Rows are one point carried round by a steady rotation, each followed by how many steps it has turned.
The counts run from 0 to 164.
[ 12 -17  -9   0   1  10  -9 -11   1 -10  12  -8  -1   9  10 -13  -1 -13
  -9  -3   9   8  14 -11  -3  -4 -11 -26  11   1  23   8   3   0 -11  -2
  -8  12   0  -5  14  -3   0  -8 -13   8  16 -14 -10]	86
[  1 -15   9   4  -5  17 -18 -15 -13   6  -7  -8   1   9  -6   2 -13   3
 -12   1   9   4   6  -9 -17  -7 -15 -16  -6  -2   5   5   2  15   9   4
 -15   2   9  -5   7   2  -1  -2 -11  -9  -6 -19 -30]	161
[ -9  -7   3   2   3  16  -7  -1 -18 -11  -2 -23   5   1   7  -7  -6   1
  -9   4  -1   5   4  14  -5   5 -16 -22 -12   3  -1  15  18   9   1  -2
  14  12  -8  -8   5 -16 -18  -7   2   4  -1 -11 -12]	51
[-12  -5  16   9  11   6   3  -5 -17   4  -3 -26  -5   0  13  -5   3  13
  -8  14   8  -1   5  -3 -20  16 -17 -16  -2 -11   7   4  -5  10  -6   5
   4  -5  -3 -18   7 -22 -10  -8   3  -1 -10  -2   4]	39
[ -4 -17   0   9  -6   9  -9  -6 -16  -7  -9 -16  -3   9  -4 -12 -25  -7
  -6 -18  -2   1   4  -6 -16   1 -10  -6  -2   2  -1  13   5  27   5   7
  -1  -7  -5 -11   7  -7  -6 -19  -1 -18  14  -7 -10]	62
[ 15 -19 -14  -1  -1  16 -11  -6  -1 -12  11  -8   1   5   9  -8   1 -10
 -10  -1   6   0  13 -13  -7  -3  -9 -30  11  -4  18   8   1  -3  -8  -3
  -6  10  -1  -5  14  -4   3  -6 -13   5  15 -16  -6]	85
[-16  -2  -1  -2  -7  14  -7   0  -9   6   1 -10 -18  -2  -3  -7  18  11
  -3   0   5   7 -11   2   4  -2 -22 -16 -14 -10  -2   3   6   3  10  14
  13  -3   3 -25  15 -14   9  -5   2   1  -4 -21 -11]	31
[  0  -2   5  -8  10   9   4   4 -14   1  22  -7 -11  -9   4  -9  -7   5
  -1   2   4  -6  11  26  -1   0 -13 -24 -14  -3   1  -6   3   9  -1  12
  16  -8  -6 -18  -1  -9  13   6   4   4  -4 -22 -12]	131
[  1 -16  -4 -11 -11   5  -5  -4   4   7   0  -5  -8 -16   6 -24  -3 -20
  -7   0  -4  -1   3  -7   3  10 -10 -18   9   2   8   3  -1  11  -2  22
   4  -9   1  -8 -10   2   6  -5 -20 -15  -1 -28  -1]	95
[-10  -7   6  -2  -4  18 -15 -10 -17 -13  -5 -21   6  11  -2  -8 -10  -1
  -5  -3   5  10   1   9  -3  -2 -21 -17 -12   4  -2  16  18   7   0  -3
   4   7  -4  -6   9  -9 -17  -7  -1 -13  -6 -14 -16]	49
[ -1  -9   3   3   1   9  20   6   0  -8  -9 -10   2   3   1  -2   7 -13
   1  -6   3   1   3   6  10   0 -13 -29   7 -16  16   6  -7  15 -12  24
  -5   4   0 -17  12  -2  17  -6  -4  13   2 -19   2]	104
[-19 -13   5  -4  -8   8   9  -1 -17   5  -1  -8 -16  -2 -15   8 -15  -1
  -1  -9  -4  -1   0   7 -14 -26 -10 -23 -13 -14   6   6   3  13   0   7
   3  -8  -4 -16  14   3   4   7   0  -4   7  -9 -11]	142
[-16 -14  13   1   1   0  15 -11 -17  13   1 -16 -12   1  -7   5 -22  -6
   2  -9   2   3   4   2 -18 -18  -8 -24  -9  -6  17   7  -1  13  -6   6
   3 -10  -6 -16   7  -1   1   6   2  -7   8   2  -5]	140
[-16  -2   0   4   4   8  -1   0 -15   2 -13 -22  -4  -3  -5   0   4  -4
   8   3  16   3  -3 -14 -17  -2 -14 -21  -7 -13   8  23 -11   5  -6  -3
   1   3   7 -28  -3  -6  13  -9 -12  -6   3  -4  -6]	24
[-20  -4   8  -1 -10   9   1 -10  -6  21   7  -8 -18  -1  15  -7  -3 -16
  -4  12  15   6   3   1  -1   4 -11 -17 -14   7  23   5   4   3  -7  11
   7  13  -5 -20  -2   4   2   8   2  -2   2 -10 -22]	14
[ -7 -15   0  -6  -2  16   0   1 -17   4   5  -8 -14   0 -13   5  -7   5
  -5 -10  -3   1   1   5  -2 -25 -12 -31 -12  -8   5   0   1   3  10   2
  15  -6   1 -17  20  -5  10   6   7   5   6 -15 -15]	144
[ -3 -10  -1   0  10  16   5 -17 -10  12   6  -3   2   4   0  -6   9  -8
  -2   3  22   1   9  -4  -9   1  -9 -31   2  -1   8  -2 -17   8   2   6
 -16  -5  -7 -12   6   8  15  11  -7   4  -1 -16 -26]	7
[ -6  -1  22 -15   7   9  -3  -2  -9   0  14 -13 -17   6  16  -5 -11 -13
   2   7   6  -1  -3   1   8   5 -11 -20   4   7  25   1  -8   2 -12  19
  12   7   4 -16   3  -6  -9  -2  -1  -2   1 -18  10]	113
[-14  -5   4   3  -6   9   1 -12  -8  19   6 -10 -15   0  15  -2  -2 -14
  -4  12  14   5   0   2  -2   7 -16 -20 -15   2  22  11   0  -2  -4   6
   5  16  -6 -19  -2   1   8   5   5   4   4  -8 -20]	13
[-15 -10  17   6   5  -2   1 -14 -16  19   1 -14 -23  -3  10 -10  -9   4
 -11   7  -7   4   3  -5 -19  -2  -5 -18   0  -3   9  -1 -10  17   1  -2
   3 -12   2  -7   7 -15 -12   7 -15  11   3  -4 -13]	153
[ -2  -3  13  -9  13   9  -5 -18 -15 -11   9 -14   2   2 -10  -6  -7  -7
  17  -5   9   0  -4   6  -7   2 -20 -28  -2  -8   0  16 -10   4  -4   9
 -14 -14  -2  -9   2   2  10   5 -12 -10  10 -20  -1]	122
[ -9  -3  12  -6   5   6 -14  -2 -19   1  -3  -6 -21  -3   4  -7 -14   1
  -3   0  -1   6  -1   5  -5 -13  -7 -25  -7  -5  -1  10  -4   9   7 -17
  10   4  11 -10   7 -16  -2  -3 -18   6  -5 -16 -24]	149
[-12 -16 -17  -9  -6   8   2  -8  -8  -1   3  -2  -4  10   7 -16  -5  -2
 -12 -19   0   5   8   3  -7  -8  -2 -22   6  -4  -3  -3   8  21  11   7
   1   0 -19 -10  20  -4 -12  -8 -12   1  -5 -16  -6]	68
[-13  -9  17   8  10  -3  -2 -10 -18  17   1 -12 -23  -5  13  -6 -10   4
  -9   8  -4   5   3  -3 -15  -2  -3 -22  -3  -1  10   2 -10  14   4  -7
   7  -4   4 -10   7 -21  -9   3 -10  15   3  -3 -15]	152
[ -7  -3   7  -5   3  12 -12  -8  -9   7   6 -13 -16   3   3 -14  13  13
  -5   0  15  11  -2  -5   6   3 -20 -17  -9   4   1  -7  -2   0   9   9
  17  -5   5 -22  12 -19   4  -9   3  -9 -15 -19 -13]	33
[-17  -9  -9  -3  -4   9  -1  -5 -20   0   3 -20  -2  -2  11 -32   0   1
  -4   2 -11   0  17   9  -9   1 -12 -11  -6   5  -4   6   9  22  -5   0
  11 -17 -13 -10   6 -13 -21   2 -13  -2   2  -6  -2]	55
[ -3 -16 -23  -7 -10  12  -5  -7 -12  -7   2   2 -13   8  16 -17  -4  -2
 -13 -10  -4  -2   9   7  -1  -3  -7 -21   4 -13  -8   7   4  13   8  -4
   1   3 -14 -10  20 -10  -2 -10 -16   6  -5 -18  -2]	70
[ 13 -21 -16  -6  -5  19 -12  -2  -3 -13   8  -8   3  -2   3  -7  -1 -12
 -12   2   3  -7  10 -13 -11  -6 -10 -33  13 -10  12  10   3  -1  -4  -2
  -7   6  -3  -6  15  -1   2  -6 -13   2  13 -20  -3]	84
[ -6  -8   6 -12   0   8  12 -16  -2   1  -6  -6  -5   9   3 -14   7 -17
   7 -12   8  11  -2   4  25  -4 -14 -30   8  -2  13   2  -8   5  -5  18
   0  -4  -5  -9  12   1   9   4  -8  -3  -6 -21   3]	107
[  1 -19  -2  10  -4   9 -10 -12 -18  -4  -5 -16  -3  12  -2 -17 -21  -7
  -3 -17   1   0   9  -9  -9   1 -11  -4  -2   6   2   9   0  23   2   6
   3 -14  -4 -11   7 -10  -4 -16   1 -22  14  -3  -6]	61
[ -1 -16   2   2 -10   3  -8 -15  -9  -2  -3   1 -22  12  26 -21 -20 -15
 -14  -1   5   2  10  -1   2   6  -6 -10  10   0  10   5  -1  13  -4 -10
  -2  -3  -7  -4  18 -13  -5 -13  -4  -6   3  -9  -5]	74
[ -5 -20   6   9 -10  10  -3   6  -1  -4  -8  -6 -10 -10  12  -9 -13 -20
 -22   7  -5 -11   1  -7  -9  11  -1 -27  11  -4   9   0   0  16   0   7
  -2  -5 -10  -5  17 -12  -4  -7  13   0  15 -10  -3]	78
[ -1 -19   1   1  -6   2   2  -7   8   9   4  -7  -9 -14  12 -28   4 -19
 -10   1  -3   7   5  -3  10  13  -8 -24   8   7  13  -3   2   9  -3  22
   7  -9  -4  -3  -2  -5   6  -2  -8   2  10 -22  -7]	93
[ -7 -11   7  -2  -3  20 -15 -16 -16  -9  -2 -22   7  14  -4 -10  -8   2
  -5  -5  10  10   4   5  -1  -4 -25 -18 -12   9   1  10  16   4   1  -2
   3   1  -4  -7  12  -7 -15  -4   4 -17  -6 -12 -15]	48
[-12   2   9 -11   0   7   3   0 -12   0  21  -7 -16  -5   1  -5 -12   0
   1   0  -1  -1   1  29  -6  -1 -18 -18 -16  -7   2   2  12  11  -5  21
   5   1  -8 -15   0   0   2   6  -3   4   2 -26 -14]	129
[  1 -17   4   6  -4  23 -11 -16 -17  -6   1 -20   5  11  -5  -6   2  11
  -7  -2  10   3   6  -1   1  -1 -29 -21 -11   1   5   5   6  -2   1   3
   2 -11  -5 -10  17  -7  -2   1  17 -13  -1  -8  -5]	46
[  5 -19 -15 -10  -9  18 -13   2  -2 -13   3  -5   3  -4   1  -9  -1 -13
 -12   1   2  -8   7 -13 -13  -5  -6 -31  14 -10   7   7   3   3  -3   1
 -10   1  -5  -6  16   3  -2  -3 -17  -5  10 -22  -2]	83
[  2 -15   5  10  -1  18 -10  -7 -14   5  -8 -11   5   4   1   7  -6   2
 -15   7   5   2   5   0 -14  -2 -11 -26  -7  -5   5  12   5  13   9   1
 -10  18   5  -7   3  -4  -1  -4  -7  11  -8 -16 -31]	163
[-19  -7   2  11   4   5   6  -9 -12   9  -5 -26  -8   4  -4   1  10   2
   6  -3  14  12  -6 -16 -13  -2 -15 -20 -11  -9  19  13  -7   4  -3   6
   6   5   3 -28   7 -10   6  -6  -2   4   9   0  -6]	26
[ -1  -9  12   4  10   1   7  -4 -23   2  -3 -16 -10 -12   2   2 -26  -5
   4  -1   5  -7   8   9 -17  -3 -11 -24  -9 -13   6  18 -12   8  -4  -7
   6  -8  -3 -18  -8 -11  13  -3  -2  -7   2  -2  -4]	137
[-14 -10   4   3 -12  19   0 -10 -18  -1  -9 -18   0   2  -7  -6   7  12
  -3   9   1  -4   3   2 -14   0 -25 -15  -9 -16  -1   8   4  12  -7   9
  -8 -21  -7 -13  18  -6  -4   4   3 -11  -4  -7   4]	43
[ -4  -5   9  -4   9   1   4  -5 -25   1  -2 -12  -9 -10   1  -5 -26  -6
   6  -1   7  -8  10  12 -16  -3 -11 -22  -8 -11   1  15 -11  10  -6  -9
   5 -11   0 -16  -9  -8  15  -3  -7 -12  -5  -8  -7]	136
[  0 -16   0  -7 -10   1  -1  -9   7  11   3  -5  -8 -13   7 -28   1 -21
  -7   1  -4   5   4  -6   5  11  -8 -21  10   6  10  -5   2  11  -2  25
   5 -11  -2  -5  -4  -1   6  -2 -16  -9   3 -25  -3]	94
